Here are some points, each followed by its number:
tensor([-52,   6, -54,  37,  45,   8,  28, -44,  57,  57,  20,  24, -14,  75,   1,  57]) 0
tensor([ 25,  31, -33,  23, -49, -16, -28, -23,   0, -57,  12,  39,  -1,  87,  -8, -28]) 1
tensor([-32, -57, -14, -23,  50,  15,  57,  -2,   0,  28,  21,   3,  13,   0, -15,  28]) 2
tensor([-62, -13, -14, -13,  57,   7,  28, -32,  57,  28,  -1, -22,   8, -10,   8, -28]) 3
tensor([  1,  33,  57,  -9, -19,   3, -57,  33,   0,  57, -81,  92,  50, -98, 110, -57]) 4
tensor([ -44,   65,  -80,   76,  -56, -101,  -57,  -92,  -57,  -57,  -23,   19,   19,   37,   23,  -57]) 5
tensor([  9, -30,  -9,   1,  20,  27,  57,   3,   0,  57,  27,   3, -54,  18,  16,  57]) 6
tensor([  7, -56, -16,  23,  12,  20,   0,  -3,   0,  57,   8, -24,  -6,  59,  47, -57]) 7
tensor([ -83,  114,  -86,   82,  -34, -118,  -57,  -97,  -28,  -57,  -36,   16,  -25,    0,  -29,   28]) 8
tensor([  8,   6, -17,  -9, -14, -10,  57, -14,   0, -28,  25,  13, -10, -26, -60, -57]) 9
tensor([  35,  -57,    8,  -19,   -5,   36,   28,   29,  -28,   57,   44,   12, -103,   19,   26,   57]) 10
tensor([ -4, -20,   4, -16,  41,  34,  28,   5,  57,  57,  24,  -9, -12,  14,  15,  28]) 11
tensor([ 40,  48,  56, -24, -71, -16, -57,  39, -57,  57, -77,  81,  54, -54,  67, -57]) 12
tensor([-21, -15,  20, -46,  -4,  27,  28,   5,  57, -57,  19, -33,   1,  -5, -60,   0]) 13
tensor([-13, -18, -29,  29,   5,   4,  28,  -4, -28, -28,  38,  28, -70, -33, -43,  57]) 14
tensor([-13,  26, -49,  76,   8, -52, -28, -41, -57,  28,  15, -23,  21, -11,  16, -28]) 15
tensor([-103,   23,  -24,    6,   23,  -29,  -28,  -29,    0,  -57,  -13,  -64,   -5,  -40,  -87,   57]) 16
tensor([-11,   5, -31,  18,  21,  -1,   0, -14,   0,  28,  23,  30, -11,  44,  -4,   0]) 17
tensor([ 12,  -2,  21, -30,  21,  20,  28,  17,  28,  28,  19, -28,   0, -30, -28,  28]) 18
tensor([18, 27, -4, 15, 16,  8,  0, -4, 28, 28, 23, -6,  3, -5,  1,  0]) 19
tensor([  5, -64, -14,   2,  33,  18,  57,   1,   0,  57,  28,  10, -35,  -6,  11,  57]) 20
tensor([ -4, -17, -12, -17,   3,   3,  28, -16,  28,  28,  13, -16,  15,  -8,   9,  57]) 21
tensor([ 48,  41,  46,  12, -35,  11, -57,  37,   0,  57, -64,  57,  76, -40,  78, -57]) 22
tensor([ 15, -34, -20, -13, -16,  -5,  57, -12, -28,  28,  22,   8, -11, -14, -21,   0]) 23
tensor([-13,  36, -19,   3,  23,  -1,  28, -26,  57,  28,   6, -23,  12, -29, -20,   0]) 24
tensor([ 19,  36, -46,  38, -72, -38, -57, -31, -28, -57,  10,  41,  12, 101,  -4,  57]) 25
tensor([-23, -20,  -9, -32,  32,  -6,  57, -14,  28,   0,   6, -14,  25,  -5, -24,  28]) 26
tensor([  59,    2,  111,  -96,  -24,   51,  -57,   70,   57,   57, -127,   96,   64,   -5,   -5,    0]) 27
tensor([-54,  62, -22,  16,  21, -34, -28, -46,  28, -28, -39,  34,   0,  15,  -6,  28]) 28
tensor([-105,   33,  -52,   73,   91,   10,    0,  -24,   57,  -28,   19,  -56,  -40,   26,  -31,   57]) 29
tensor([ 22,  -1, -23,  18, -57, -41, -28, -37, -28,   0, -18,  -8,  27,  25,  17,  28]) 30
tensor([-63,  31, -43,  31, -27, -59, -28, -46, -57, -57,   6, -48,   5, -19, -21,  57]) 31
tensor([ 65, -25,   9,   8, -20,  28,  28,  26, -28,   0,  42,  51, -72,  29,  15,  28]) 32
tensor([  4, -11,  -1,   9,   7,  -2,   0,  -9,  28,  28,  -1, -29,  19, -32, -13,  28]) 33
tensor([ 15,   7, -26,  21, -10, -13,  28, -19, -28,  28,  20,   0, -11, -25, -29, -28]) 34
tensor([-53,   8,   9,  -8,  14,  -7, -28,   3,   0, -57, -25, -39,   9, -12, -71,  57]) 35
tensor([  1,  24, -25,  43,  -5, -18, -28, -25,   0,  57,   9, -15,  15,  10,  50, -28]) 36
tensor([-49,   6, -56,  23,  10, -48,   0, -66,   0, -28,  -5, -18,  13,  -5, -14,  28]) 37
tensor([-42,  63, -39,  37,  16, -47, -28, -58,  57,   0, -45,  -3,  10, -17, -33,  28]) 38
tensor([  43,  -67,   51,  -90,    8,   65,   57,   64,    0,  -57,   78,   95, -100,    0,  -70,  -57]) 39
tensor([ 21,   1,   0,  17,  -6,  27,   0,   6,  28,   0,  26,  -4, -29,   5,  17,  57]) 40
tensor([  3, -26,  39, -58,  29,  57,  28,  30,  57, -28,  25, -27, -16, -35,   0,  28]) 41
tensor([ 14,   0,  -4,  15,  -7, -15,   0,  10, -57, -28,  25,  -5,   0,   0, -21,  28]) 42
tensor([ 86,  11,  83, -53, -80,   8, -57,  64, -57,  57, -51,   5,  47, -75,  47, -57]) 43
tensor([-59,  62, -46,  34, -31, -80, -57, -63, -28, -57, -55,  -7,  -8,  -9, -60,  57]) 44
tensor([ 12,   4,  14, -40,  12,  28,  28,  11,  57, -28,  24,  16,   5,  30, -43, -28]) 45
tensor([-43,  10, -51,  44, -43, -63, -28, -55, -28, -57, -13, -31,  11,   0,  -4,   0]) 46
tensor([ -2,  -5,  17, -20, -23,  18, -28,  30, -28, -57,  27, -21, -22,  23, -51,  57]) 47
tensor([-40, -12,  -1, -13,  84,  38,  57,   3,  57,  57,  18, -31,  -8, -23,   3,   0]) 48
tensor([-23,   8,  -3,  23,   4,   1, -28,  19, -57, -57,  20, -47, -16,  20,   5, -28]) 49
tensor([-37, -28, -12,   0,  15,  -7,   0, -27,  28, -28,  -1,  -2,  11,   4,  24, -57]) 50
tensor([ 49,  54,  70, -41, -66, -11, -57,  43, -57,  57, -92,  94,  37, -47,  42, -57]) 51
tensor([-56,  37, -83,  47, -40, -98, -28, -88, -57, -28,  -9, -16,  10,  -6, -11,   0]) 52
tensor([  0, -16,   0, -13,  45,  22,  57,  19,   0,   0,  39,  35, -15,  22, -24, -28]) 53
tensor([ 52,  26,  68, -24, -32,  17, -57,  65, -57,  57, -53,  60,  62, -46,  70, -57]) 54
tensor([ 19,  10, -33,  38, -42,  -3, -57, -16,   0, -28,  27,  15, -28, 104,  51,   0]) 55
tensor([  -3,  -67,   28,  -45,   71,   77,   57,   50,   57,   57,   45,   23, -113,    4,    0,   57]) 56
tensor([-12,  -2, -20,  -7,   7, -21,  57, -33,  57,  28,   0, -21,  14, -10, -39, -28]) 57
tensor([ 52,   4,  83, -56, -58,  11, -57,  78, -57,  28, -48,  41,  45, -43,  29, -57]) 58
tensor([ 29, -10,  18,   8, -10,  33,   0,  31,   0, -28,  39, -14, -69, -24,   3,  57]) 59
tensor([ 23, -31, -10,   8, -12,  34,   0,  11,  28,  57,  28,  19, -73, 107,  39,  28]) 60
tensor([ -8, -18, -24,   9,  -6, -23,  28, -15, -57, -28,  30, -17, -11, -34, -21,  57]) 61
tensor([ -2, -40, -32,  16, -17, -27,  28, -21, -57,   0,  16, -18,  -8, -24, -25,  57]) 62
tensor([-32,  34,  -7,  10,  10, -31, -28, -24,   0,  28, -32,  -6,  10,  -9, -29,  28]) 63
tensor([ -4, -44, -33,  49,  34,   2,   0,  11, -57,  57,  10, -57, -42, 113,   9, -57]) 64
tensor([-73,  35, -66,  86,  66, -12,   0, -55,  57,  28,   7,  -8,   7, 103,  19, -28]) 65
tensor([100, -18, 108, -57, -25,  70, -57, 117, -28,   0,   1, -22,  17, -79,  84, -57]) 66
tensor([ -6,  45,  -8,  32,  18,   7, -28,  -8,  28,  28,  13, -28,   5, -18,  28,   0]) 67
tensor([ 47,  19,  20,   3,  14,  30,   0,  31,   0,   0,  32,  13, -28, -12, -37, -28]) 68
tensor([ 21,  21,  19, -34, -33,   6, -28,   6,  28, -28, -10,  14,  22,  44,  -9,  28]) 69
tensor([ 34,  15,  12,   1,   8,  18,   0,  16,  28, -28,  36,   9, -10,  -9, -25, -28]) 70
tensor([-20,  11, -41,  46, -18, -50, -28, -41, -57,   0,  -8, -15,  32,   3,  19, -28]) 71
tensor([ 21,  46,  -2,  32,  12,  -2, -28,  12, -28,  28,  22, -17,  -3, -15, -21,  28]) 72
tensor([  2, -16,  10,  -8,  27,  43,   0,  14,  57,   0,  23, -10, -14,  47,  50, -28]) 73
tensor([ 11,   8, -25,  24,  -8,  -2,   0,  -3, -28,  57,  41,  -5, -77,  22,  12,  57]) 74
tensor([  46,   68,   46,  -31,  -86,  -48,  -57,   30,  -57,   57, -100,  127,   27,  -41,   11,  -57]) 75
tensor([-10,   6, -11, -18,   3, -30,  57, -27,   0,  28,   1, -20,  16,  16, -56, -28]) 76
tensor([ -45,   98,  -78,   48,  -46, -120,  -28, -110,    0,   28,  -42,  -32,  -32,  -16,  -57,  -28]) 77
tensor([ 126,  -16,   83,  -59, -127,   19,  -57,   70,  -57,   57,  -55,   62,   68,   18,   63,  -57]) 78
tensor([-44, -33,  -1, -52,  15,  -4,  57, -39,  57,  28, -17, -38,  -2, -40, -13,  28]) 79
tensor([-15,  -9, -37,  -1,   2, -37,  57, -44,   0,  28,   7,  -9,  18, -15, -17,   0]) 80
tensor([ 19,  -4,  17, -23, -26,   4,   0,  29, -57, -57,  31, -39, -30, -22, -13,  28]) 81
tensor([ 24,  30,  28, -26, -12,  11, -28,  26,   0, -57,  29, -12,   2,  25, -17,  28]) 82
tensor([-67,   7, -28,  29, -14, -35, -57, -34,   0, -57, -29, -17,  25, -21,  -1, -28]) 83
tensor([-116,   66,  -49,   51,   41,  -47,  -28,  -59,   28,  -57,  -15,  -45,    9,  -27,  -41,   57]) 84
tensor([ 11,   0,  25, -40,   3,   2,  28,  13,   0,  28, -13, -29,  21,  21, -84,  28]) 85
tensor([-17, -18, -23,  29,   7, -15,   0, -18,   0, -28,   6, -22,  14,   5,  18, -28]) 86
tensor([-24, -41,  -7, -52,  -6, -23,  28, -19, -28, -57, -14, -39,   4,  14, -71, -28]) 87
tensor([-51, -25,  -4,  16,  20,   9, -28,  15, -28, -57,  28, -81, -37, -16,   9, -57]) 88
tensor([-73, 127, -65,  80, -29, -86, -57, -90,  28, -57, -82,  58,  -5,  29,  -9, -28]) 89
tensor([-45, -28,   2, -20,  61,  14,  28,  -7,  57,   0,  -5, -30,  19, -30, -14,   0]) 90
tensor([-58,  67, -44,  19,  11, -54, -28, -71,  57,   0, -34, -17,  -8, -15, -34,  57]) 91
tensor([ 21,  22,   0,  29,  33,  20,   0,  25, -28,  57,  42, -17, -56,  -6,   0,  28]) 92
tensor([-26, -25,  -3,  -7,  54,  31,  57,  -3,  57,  28,  26, -21, -22, -17,  19,  57]) 93
tensor([ 38,   9, -46,  70, -54, -58, -28, -20, -57,  57,   1, -23,  11,  12,  18, -28]) 94
tensor([ -8,  21,   0,   9,  23,   9,   0,  12, -28,   0,  23, -38,  -7, -14, -15,  28]) 95
tensor([ 15, -27, -10,  21, -38, -26, -28,  -3, -57, -28,   4, -38,   9, -19,   1,  57]) 96
tensor([ -51,   35,   22,  -27,    1,   17,  -28,   14,   57,  -57,  -19,  -66,   23,  -11, -118,   28]) 97
tensor([-17,   1,  12, -25,  53,  37,  57,   9,  57,   0,  10, -22,  14, -15, -11,  28]) 98
tensor([  7,  13, -13,   8,  -2,  -4,  28, -21,  28,  28,   1, -17,  16, -19, -14,   0]) 99
tensor([ 12, -25,  23, -20,  -1,  24,   0,  26, -28, -57,  18, -26,   6,  -8, -31,  28]) 100
tensor([-35,   2, -81,  66, -47, -90, -28, -67, -57, -57,  -2, -22,  23,  24, -15,   0]) 101
tensor([ 50,  -9,  12, -24, -34, -31,   0,  10, -57, -28,  11, -15,  20,  32, -64, -28]) 102
tensor([ 23,  -5,  14,  -3,  16,  18,  28,  18,   0,  28,  21, -22,   2, -20, -11,  57]) 103
tensor([ 18, -13, -16,  -4, -32,  -4,   0, -16,   0,   0,  12,  -7,   5,   5,   5,  57]) 104
tensor([ -5, -49,  27, -43,   9,  30,  28,  20,  28, -28,  -8, -45,  23, -27, -28,  57]) 105
tensor([ 10,  11, -27,  63,   2, -17, -28,  -9, -28,   0,   9, -24,  10,   5,  29,   0]) 106
tensor([-24, -37,  25, -40,  14,  38,  57,  22,  28, -57,  23, -44, -18, -31, -25,  57]) 107
Which point above is nearest to each new point by angle? Its number follows each.
tensor([-10,  34, -20,  69,  19, -18, -57,  -2, -28, -28,   9, -24,  18,  20,  30, -57]) 106
tensor([-11,  19, -14, -32, -12, -38,  28, -38,  28,  28, -14, -20,   5,  33, -84, -28]) 76
tensor([ -4, -12,  26, -23,   5,  37,   0,  33,  28, -57,  21, -39, -15, -15, -19,  57]) 107
tensor([ 18,  26, -15,  33, -38, -39, -57, -20, -28, -28, -20,  25,  18,  53,   7,   0]) 25
tensor([ 32, -68,  42, -63,  22,  58,  57,  49,  28, -57,  40,  25, -31,  27,   0,   0]) 39
tensor([  5,  -6,  20,  -7,  30,  12,  28,  14,   0,  28,  18, -33,   9, -41,  16, -28]) 48
tensor([-63, -34,  -4, -10,  43,   7,   0,  14, -57, -57,  17, -67,   6, -13, -30, -28]) 88
tensor([-10,  14, -35,  33,  -1, -46,   0, -42,   0,  28,   0, -27,  21, -19, -34, -28]) 77
tensor([  7, -21,  -9,  19, -24, -24, -28,   1, -57, -28,  -1, -37,  11, -16, -13,  28]) 96
tensor([ 42,   3, -23,  36, -36, -48, -28,   5, -57,  28,  24, -15,   4,  -3,  -8,   0]) 94
tensor([-29, -20,  37, -52,  31,  54,  28,  31,  57, -57,  29, -35, -20,  -1,  16,   0]) 41
tensor([ 47, -56,  64, -60,  39,  83,  57,  60,  57, -28,  24, -10, -12, -16, -26, -28]) 41
tensor([ 117,    9,   61,  -41, -127,  -17,  -57,   47,  -57,   57,  -40,   36,   61,  -11,   53,  -57]) 78
tensor([  3,   0, -19,  23, -26, -34, -28, -13, -57, -28,  -1, -45,  18, -39, -25,  28]) 96
tensor([-36, -38,  -4,   6,  68,  40,  28,  15,  28,  28,  30, -66, -50,  14,  12, -28]) 48
tensor([ 55,  13,  17,   4, -11,  21,   0,  23,   0,  28,  14,  -4,   4,  -4, -28, -28]) 68
tensor([ 36, -33, -11,   1, -25,  14,  28,   8, -28, -28,  34,  43, -39,  38,  -5,  28]) 32
tensor([-55, -41,  -1, -34,  28,  13,  28, -16,  57, -28, -23, -19,  23, -16, -22,  28]) 90
tensor([-39, -11,  -7,  11,  38,  -7,   0, -10,   0, -28, -23,   7,  24, -19,   9, -28]) 50
tensor([  4,  -2,  24,  -7,  33,  36,  28,  25,  57, -28,  25, -29, -14, -29,  -8,  28]) 41
tensor([ 15, -56,  16, -38,  45,  45,  57,  35,   0,  28,  38,   0, -46, -23, -12,  28]) 56
tensor([-60, -21, -65,  54,  42, -32,   0, -57,   0,  28,   5, -22,  24,  77,  21, -57]) 65
tensor([  4, -17,  37, -64,  51,  61,  57,  27,  57, -28,  37,  -3,  -9, -10, -38,   0]) 41
tensor([-112,  126, -113,  100,  -11, -127,  -57, -127,   28,  -57,  -49,    4,  -52,  -23,  -24,   57]) 8
tensor([  7, -51,  21, -28,  31,  52,  28,  34,  28,   0,  46, -29, -68,   5,  31,   0]) 56
tensor([ 40, -10, -40,  37, -69, -49, -28, -27, -57,   0,   9,   9,  15,  41,  12,  28]) 30
tensor([ 12, -14,   8, -54,  10,   0,  57,  -3,  28,  28,  15,  -8,  14,   7, -77, -57]) 76
tensor([ 20, -43,  31, -47,  22,  63,  28,  42,  57, -57,  33,  18, -29,  27,  -2,  28]) 41
tensor([-23,  12, -19, -23,   2, -23,  57, -37,  57,   0,   2, -22,  23, -21, -43, -28]) 57
tensor([  26,  -26,   -1,   10,   18,   29,   57,   32,  -57,   57,   47,   32, -123,    2,    4,   57]) 10
tensor([ 26, -11,  23, -34, -24,  29, -28,  25,  28, -57,  19,  28,   3,  86, -24,   0]) 69
tensor([ 21, -58,  23, -35,  58,  55,  57,  41,   0,  57,  44,  -9, -85, -21,  19,  28]) 56
tensor([  8,   0, -13,   6,  12, -17,  28, -10, -28,   0,   9, -26,  16,   0, -38, -28]) 76
tensor([ 15,  16,  -4,  29,   8,  13,   0,  -4,  28,  28,  28, -17, -20, -18,  18,  57]) 40
tensor([-12,   8,  13,  -4,  46,  47,   0,   9,  57,   0,  21, -31, -13,   2,  59, -57]) 73
tensor([ -4,  35,  10,  -9,  15,  12,   0,  11,  28, -28,  18, -29,  -3, -19, -35,   0]) 97
tensor([-33,  16, -24,  36,   9, -19, -28, -30,   0, -57, -22,  -8,  37,   4,   7,   0]) 83
tensor([ -4,  22, -18,   1, -13, -46,  28, -35, -28,  28, -21, -41,  18,   3, -71, -28]) 76
tensor([-45, -33, -45,  27,  46, -16,  57, -50,  28,  28,   9, -13,  21,  -6,   1,  28]) 80
tensor([-32, -70, -13,  -8,   2,   0,   0,  -1, -28, -57,   4, -35,  26,   2, -14,   0]) 87
tensor([ 44, -35,   7, -27, -25,  19,  28,  21, -28, -28,  37,  54, -42,  25, -23, -28]) 39
tensor([ 49, -38,  41, -54,  -2,  49,  57,  30,  57, -28,  31,   3, -31, -17, -16,   0]) 41
tensor([ 28,   5, -21,  29, -44,  -7, -28,  -7, -28, -28,  15,   0,  -9,  42,  25,  57]) 25
tensor([ 12, -50,  24,  -5,  21,  57,   0,  40,  28, -28,  22, -21, -33,  28,  39,   0]) 73
tensor([ 28,   8,  16,  -6, -17,   6, -28,  14,   0, -28,   1,   5,  24,  38, -10,  28]) 69
tensor([  1, -11,  -3, -28, -37, -31,   0,  -6, -57, -57,   7,  -2,  11,  48, -55,   0]) 102
tensor([  34,   25,   41,  -81,   14,   15,   57,   21,   28,   57,   -3,  -23,   22,   59, -127,  -57]) 85
tensor([ -5, -52,  11, -16,  59,  52,  57,  30,   0,  57,  35, -32, -70,   6,  19,   0]) 56
tensor([-55, -13, -29,  25,  61,  -3,   0, -44,  57,  28, -11, -10,  28,   2,  49, -57]) 3
tensor([ 15, -56,  29, -20,  56,  72,  57,  49,  28,  28,  30, -13, -59, -19,   2,  57]) 56
tensor([ -4,  -9,  -9,  43, -13, -20, -28,  12, -57, -57,  14, -51, -10,   0,  13, -28]) 49
tensor([-19,   3, -23,   9,   3, -25,  28, -34,   0,   0,   3, -30,  20, -30, -31,   0]) 80
tensor([-30,  44, -37,  37,  13, -51,   0, -55,   0,  28,  -6, -17,  17, -18, -11,   0]) 77
tensor([-17, -49,   0, -53,  38,   4,  57,  -4,  28,   0,  23, -13,  30, -16, -26,   0]) 26
tensor([  17,  -27,   46,  -11,   77,   92,   28,   73,   57,   28,   65,  -48, -127,   -7,   49,  -28]) 56
tensor([ -2, -37, -24,   8, -17, -31,   0, -24, -28, -28,   5,  -9,  22,  10,  -3,   0]) 101
tensor([-48, -15, -23,   8,  62,  16,  57,  -6,   0,  57,  25, -49, -24,  14,  -1,   0]) 48
tensor([-58,   4, -47,  41,  -1, -42, -28, -37, -57, -57,   0, -49,  10,  -3, -21,  28]) 31
tensor([-74,  52, -33,  22,  13, -44, -28, -37,   0, -57,  -2, -35,   8, -18, -43,  28]) 84
tensor([-13, -34,  -4,  -2,  -4,  17,  28,  29, -57, -57,  35,  -7, -74, -22, -50,  57]) 14
tensor([  6, -48,  32, -53,  29,  54,  57,  28,  57,   0,  28, -28, -22, -18,  35,   0]) 41
tensor([ 33,   1,   0,  29,  10,  24,   0,   6,  28,  28,  28,  -8, -27, -35,  20,  57]) 40
tensor([-51, -16,   6, -32,  79,  38,  57,  -1,  57,  28,  26, -34,  -3, -18,  18, -28]) 48
tensor([  7,  -7,   6,  21,  29,  11,   0,   1,  28,  28,  -9, -19,  28, -25,   3,   0]) 33
tensor([-44,  -6, -42,   7,  60,   7,  57, -32,  57,  57,  29,  48, -23,   3, -17,  28]) 0
tensor([-16, -65,  38, -92,  12,  53,  57,  51,   0, -57,  45,  31, -33,  18, -79, -28]) 39
tensor([  25,   36,   83,  -62,  -25,   32,  -57,   55,   28,   57,  -91,  114,   67, -101,  124,  -57]) 4
tensor([ 19, -27, -11,  46, -26,  14, -57,  22, -28, -57,  10,  17,  -4, 127,  63, -57]) 55
tensor([  2, -57,  34, -37,  39,  63,  57,  34,  57,   0,  26, -29, -30, -27,  30,  28]) 41
tensor([-32,   9,  -7,  -1, -66, -15, -57,  -2,   0, -57,  -3,  36,   6, 121,   0, -28]) 1
tensor([ 24,   0,  -6,  14, -28, -33, -28, -11, -57,  28,   4, -29,  11, -24, -17,  28]) 96
tensor([-99,  25, -82,  49,  20, -68,  28, -85,   0, -28,   3, -42,  16,  14, -21,  28]) 37
tensor([ 71,  -4,  23,   1, -14,  21,   0,  45, -57,  28,  46,   8, -58, -10,  -1,   0]) 32
tensor([-35, -29,  -7, -16,  13,  22,  28,   2,  28,   0,  26, -31, -32,  75,  22, -28]) 73
tensor([ 23,  -8,  26, -32,   7,  14,  28,  13,  28,   0,  10, -25,  14, -14, -36,   0]) 18
tensor([ 12,  -7,  -9, -11, -13, -24,  28, -24,   0,   0,   2, -14,  20,  21, -27, -28]) 76
tensor([-10, -73,  62, -80,  70,  92,  57,  64,  57, -57,  43, -21, -51, -50, -30,  57]) 41
tensor([ 34, -94,  55, -86,  26,  76,  57,  61,  28, -57,  44,  38, -35,  18, -28,   0]) 39
tensor([  8, -15,  12, -10,  41,  49,   0,  18,  28,   0,  43, -13, -38,  54,  54, -28]) 73
tensor([  32,  -22,  -25,   56,  -21,   -3,  -28,   14,  -57,   57,   41,  -10, -127,   52,   22,   57]) 74
tensor([ 70, -37,  54, -53, -15,  54,  28,  68, -28, -57,  60,  25, -56,  29,   0,   0]) 39
tensor([-61,  29, -49,  41,  55, -13,  28, -49,  57,  28,  10, -28,  12,  47,  19, -28]) 65
tensor([-35, -83,  17, -35,  94,  82,  57,  36,  57,  57,  30, -26, -92,   9,   9,  57]) 56
tensor([  4, -17,   1,  -7,  20,  16,  28,   8, -28,  57,  23, -31,  -8,  -8,  25, -28]) 7
tensor([-19, -35, -34,  12,   6, -24,  28, -30, -28,   0,  17, -18,  10,  -9,   2,  57]) 62
tensor([ 32, -16,  26, -49,  11,  32,  57,  13,  57, -28,  16,  -8,  10,  20, -50, -57]) 45
tensor([ 29, -35,  28, -41,  -1,  35,  28,  45, -28, -57,  51,  35, -27,  40, -45,   0]) 39
tensor([  3,  11,   6,  -7,   5,   9,   0,  -4,  28,   0,   3, -37,  21, -21,  -1,  28]) 33
tensor([ 13,  38,  -6,  16,   7, -17, -28,  -8,   0, -28,  14,  -4,  20,  27, -37, -28]) 1
tensor([  2,  33,   3, -10,  10,   8,   0, -20,  57,   0,  -7, -26,  25,  -5, -27,   0]) 24
tensor([   8,   43,   71,  -29,  -27,    8,  -57,   44,  -28,   57, -107,  127,   34,  -95,  106,  -57]) 4
tensor([  6, -73,   7, -57,  15,  22,  57,  12,   0,   0,  20,   2,   7,   0,  -7,  28]) 2
tensor([-54, -35,  -7, -17,  32,  34,  28,  -7,  57, -28,  16, -15,   0,  70,   4,   0]) 73
tensor([ 51,  15,  -1,  23,  -5,   3,   0,  15, -28,  57,  38,  13, -45, -20, -20,   0]) 92
tensor([ 35,  21,  11,   2,  -2,  12,   0,  23, -28,  28,  40, -27, -36, -30,  15,   0]) 92
tensor([-48, -31, -27, -19,  44,  -8,  57, -29,  28,   0,  17,  -6,  27,   1, -15,   0]) 26
tensor([ 41, -11,  42, -22,  21,  46,  28,  45,  28, -28,  30, -24, -18, -26,   5,   0]) 41
tensor([ 22,  23, -10,  25, -31, -36, -28, -12, -28,  28, -16, -20,  28, -15, -11,   0]) 94
tensor([ -1,  38, -10,  24,  -8, -31, -28, -23,   0,  28, -39, -16,  27,  -5, -32,  28]) 63
tensor([-72, -33,  24, -59,  65,  64,  57,  32,  57, -57,  42, -31, -43, -49, -70,  57]) 107
tensor([-43, -85,  16,   2,  57,  61,   0,  37,  28, -57,  23, -53, -35,  12,  13, -28]) 88
tensor([-18,   5,  21,  -2,  63,  44,  28,  29,  57, -28,  19, -40,  -6, -24,  -8,  28]) 98
tensor([  1, -19, -27,  -1, -18, -40,  28, -36, -28,  28,   0, -28,  21, -19, -32,   0]) 80
tensor([-12,  12, -38,  77, -20, -34, -57, -32, -28, -57, -12,  25,  40,  73,  48, -57]) 5
tensor([ 28,   7,   2,  31,  12,  18,   0,  20, -28,  28,  36, -25, -48,   7,  31,  28]) 92
tensor([-70, -45,   3, -46,  42,  35,  28,   5,  57, -57,  21, -44,  -4,   5, -20,  57]) 107
tensor([ 47, -46,  43, -43,  22,  75,  57,  57,  57,   0,  45,  24, -78,  -7,  -5,  57]) 56
tensor([ 15,  11, -41,  66, -45, -47, -57, -42, -28, -57, -29,  10,  48,  39,  22, -28]) 5
tensor([ 21, -70,  40, -55,  -3,  51,  57,  46,   0, -57,  41, -11, -63, -24, -14,  57]) 107
tensor([ 25, -14, -18,  33, -24,  -7, -28,   0, -28,  28,  16, -14, -17,  17,  35, -28]) 94
tensor([ 30, -22,  42, -57,   8,  45,  57,  21,  57,   0,  10, -23,   8, -10, -15,   0]) 41
tensor([ 55,  11,  17, -15, -37,  13,   0,  20,   0,   0,  24,  -4, -12,  -4, -18,   0]) 68
tensor([  64,  -34,   15,    6,  -12,   37,    0,   37,  -28,    0,   55,   46, -116,    9,   17,   57]) 32
tensor([ -9, -17,  24,   3,  60,  57,   0,  22,  57,   0,  15, -29,  -7,   4,  68, -57]) 73
tensor([ 42, -40,  19, -61,   1,  25,  57,  26,   0,  28,  43,  52, -22, -14, -55, -57]) 39
tensor([-72, -19, -36,  19,  68, -10,  57, -36,  28,  28,  12, -51,  21,  -4,  11, -28]) 3
tensor([-46,  -9, -28,  18,  14, -23,   0, -35,   0,   0,  -4, -27,  13,  -4,  13, -28]) 86
tensor([ 25, -22,  15, -27,  24,  26,  57,  22,   0, -28,  44,  26, -38, -24, -31,   0]) 39
tensor([-26, -45,  -7,  -6,  29,  53,  28,  20,  28,  57,  29,  -2, -90, 111,  14,  28]) 60
tensor([ 15, -47,  24, -25,  26,  57,  28,  32,  57, -28,  38, -18, -63,  30,  64, -57]) 73
tensor([  3,  44,  10,  15,  14,  13,   0,   8,  28, -57,  33, -15, -16, -25, -54,   0]) 70
tensor([ 20,  14,  31, -50,  15,  25,  28,  10,  57,  28,  -7, -21,  25,  28, -75, -57]) 45
tensor([ 53, -67,  18, -52, -24,  29,  57,  38, -57, -28,  47,  65, -82, -26, -42, -28]) 39
tensor([ -1, -58, -17,  35,  18,   1,   0,  11, -57,  57,  12, -55, -11,  46,  18, -57]) 64
tensor([  0, -51,  -4, -26,  32,   7,  57,   0,   0,   0,  19,   2,  10, -12, -13,   0]) 2
tensor([-19, -38, -38,  27,  19,  -7,   0, -14, -28,  57,  12, -32,  -8,  55,  11, -28]) 64
tensor([ 24, -55,  28, -42,  55,  65,  57,  41,  28,  57,  47,  13, -77, -24,  10,  57]) 56
tensor([-40,  -9, -45,  50,  70,  20,  57, -32,  57,  57,  24,  27, -60,  39,  18,  57]) 0
tensor([ 31,  -9,   6,   8,  -1,  11,   0,  13,   0,   0,  29, -22, -19, -32,  16,  28]) 59
tensor([  0, -63,  -9, -10,  21,  12,  57,  -6,   0,   0,  20,  -3,   4, -27, -11,  28]) 2
tensor([  0, -80,  48, -64,  64,  78,  57,  48,  57, -57,  46, -16, -45, -40,  13,  57]) 41
tensor([ 19, -13,   1,   5,  -7,  36, -57,  22,  28, -57,  25,  37, -18, 127,  41, -57]) 55
tensor([ 16, -77,  40, -51,  71,  86,  57,  56,  28,  57,  43,  24, -74, -13,  -7,  57]) 56
tensor([ 19,  -2, -13,  12, -29, -35, -28, -23, -28, -28, -15, -26,  25,  19, -51, -28]) 102
tensor([-32, -26, -35,   8,  44, -17,  57, -31,   0,  57,  13, -26,  17, -21,  -6,   0]) 80
tensor([ 51,  35,  25, -28, -15,  12,   0,  16,  28, -28,   5,   3,  26,  65, -88, -57]) 45
tensor([   3,  -43,   22,  -40,   59,   67,   57,   35,   57,   57,   46,   17, -110,  -12,    7,   57]) 56
tensor([-44,   7, -33,  47,  15, -11, -57, -16,   0, -57,  11, -20,   6,  64,  17, -57]) 86
tensor([-28,  81, -83, 114, -32, -89, -57, -84, -28, -57, -27,  13,  21,  23,  31, -28]) 5
tensor([ 33,   3, -29,  31, -28, -14, -28, -18,   0,   0,  14,  23,   3,  42,  -7, -28]) 1
tensor([-35, -33, -34,  13,  15, -10,   0, -23,   0, -28,  17,  -2,  11,  41,   0,  28]) 37
tensor([  8, -46, -29,  71,   4,  -4, -28,  21, -57,  57,  25, -71, -85,  56,   7, -57]) 64
